Here are some points, each followed by its number:
np.array([0.30, 1.49, 0.54, 0.40, -0.49, 0.94, -0.60, -0.21]) 0
np.array([0.25, -0.73, 1.84, 0.05, -0.47, -0.64, -0.70, 2.12]) 1
np.array([0.35, -0.42, 2.05, 0.22, 0.35, -0.94, -0.86, 2.34]) 2
np.array([1.34, 1.22, 0.83, 0.42, -0.77, 1.06, -1.30, 0.81]) 3
np.array([0.18, 2.48, 0.08, -0.18, -0.20, 1.16, -0.03, -1.07]) 4
np.array([-0.65, -1.06, 0.97, -0.50, -0.41, -0.11, -0.90, 1.79]) 5
np.array([-0.44, 2.31, -0.80, -0.58, -1.28, 0.66, 0.10, -1.63]) 6
np.array([0.84, -0.06, 2.34, 0.39, -0.38, -0.30, -1.02, 1.18]) 7
np.array([1.14, 1.45, 1.81, 0.89, -0.15, 0.13, -0.96, 0.41]) 8
np.array([0.03, 0.24, 0.90, 0.21, -1.05, -0.19, -0.49, 0.05]) 9
np.array([0.01, -0.44, -1.13, -0.46, 0.61, 0.84, 0.07, -1.32]) 10
np.array([-0.69, 1.21, -1.38, -0.44, -0.90, 0.19, -0.04, -1.69]) 11
np.array([0.05, -1.33, -0.30, 0.38, 1.76, -1.42, -0.73, 0.46]) 12
np.array([-0.08, -0.02, 0.76, -0.08, 0.61, 0.49, -0.44, 1.67]) 13
np.array([-0.59, -1.05, -1.28, -0.74, 1.02, -0.10, 1.89, -1.40]) 14
np.array([0.74, -0.24, 0.75, 0.24, -0.21, 1.05, -0.70, 1.59]) 15
np.array([-0.29, 1.15, -0.84, -0.61, -0.70, 0.18, -0.68, -1.32]) 16
np.array([0.74, -0.29, 1.48, 0.14, -0.01, -0.43, -1.11, 1.18]) 17
np.array([0.70, -1.77, 0.55, 1.07, 1.36, -1.44, -1.30, 1.06]) 18
np.array([0.88, 0.95, 0.84, 1.25, -0.39, 0.89, -0.67, 0.89]) 19
New points follow, each followed by the numbers of its three nearest points above by angle, nearest first.
np.array([-0.82, -0.64, -1.13, -0.22, 0.31, 0.01, 3.22, -1.83]) -> 14 10 11
np.array([0.27, 0.15, 0.24, 0.13, -0.15, 0.61, -0.48, 0.66]) -> 15 3 19
np.array([-0.44, -1.22, -1.00, -0.45, 0.72, -1.01, 2.10, -1.37]) -> 14 10 12
np.array([-0.41, -1.06, -0.06, -0.50, 0.24, -1.14, -0.44, -0.58]) -> 12 18 14
np.array([-0.26, -0.96, -1.42, -0.83, 0.11, -0.35, 3.13, -1.15]) -> 14 10 11
np.array([-0.86, -0.62, -1.65, -0.40, 0.41, -0.68, 3.76, -1.16]) -> 14 10 11
np.array([0.47, -1.32, -0.05, 0.31, 0.17, 0.19, -0.62, 0.36]) -> 18 12 15
np.array([-0.69, -0.73, -0.54, -0.35, -0.25, -0.46, 0.48, -0.50]) -> 14 10 11
np.array([-0.86, -0.61, -1.86, -0.09, 0.14, -0.73, 2.72, -1.68]) -> 14 10 11
np.array([-0.41, -0.95, -0.91, -1.09, 0.61, 0.34, 2.49, -1.62]) -> 14 10 11
np.array([0.13, 0.11, -1.54, -0.61, 0.29, 0.77, 0.00, -1.73]) -> 10 11 16
np.array([-0.77, -0.96, -0.37, -0.12, -0.31, 0.04, -0.61, 0.46]) -> 5 12 18
np.array([-0.03, -1.44, 0.55, 0.44, 0.58, -0.93, -0.74, 0.98]) -> 18 12 2
np.array([1.55, -1.59, 0.08, 2.19, 0.64, -0.67, -0.52, 0.91]) -> 18 12 17
np.array([-0.13, 0.04, 0.01, 0.38, 1.19, 1.14, -0.97, 1.00]) -> 13 15 19
np.array([-0.62, -1.60, -1.53, -0.67, 0.19, -1.00, 3.95, -1.60]) -> 14 10 11
np.array([0.40, -1.31, 0.59, 0.84, 0.91, -0.79, -0.89, 1.06]) -> 18 12 2
np.array([1.40, 1.45, 1.32, 0.95, -0.53, 0.27, -0.64, 0.14]) -> 8 19 3
np.array([-0.77, -0.87, -1.17, -0.48, -0.43, -0.33, 2.61, -1.56]) -> 14 10 11
np.array([-0.76, -0.67, -1.14, -0.41, 0.88, -0.18, 1.08, -0.82]) -> 14 10 11
np.array([-0.37, -0.35, -2.01, -0.92, -0.34, 0.13, 2.50, -1.69]) -> 14 10 11
np.array([-0.20, -0.88, -1.02, -0.19, 0.75, 0.09, 0.77, -0.44]) -> 14 10 12
np.array([-0.67, -1.33, -1.31, -0.38, 1.49, -0.37, 3.17, -1.24]) -> 14 10 12
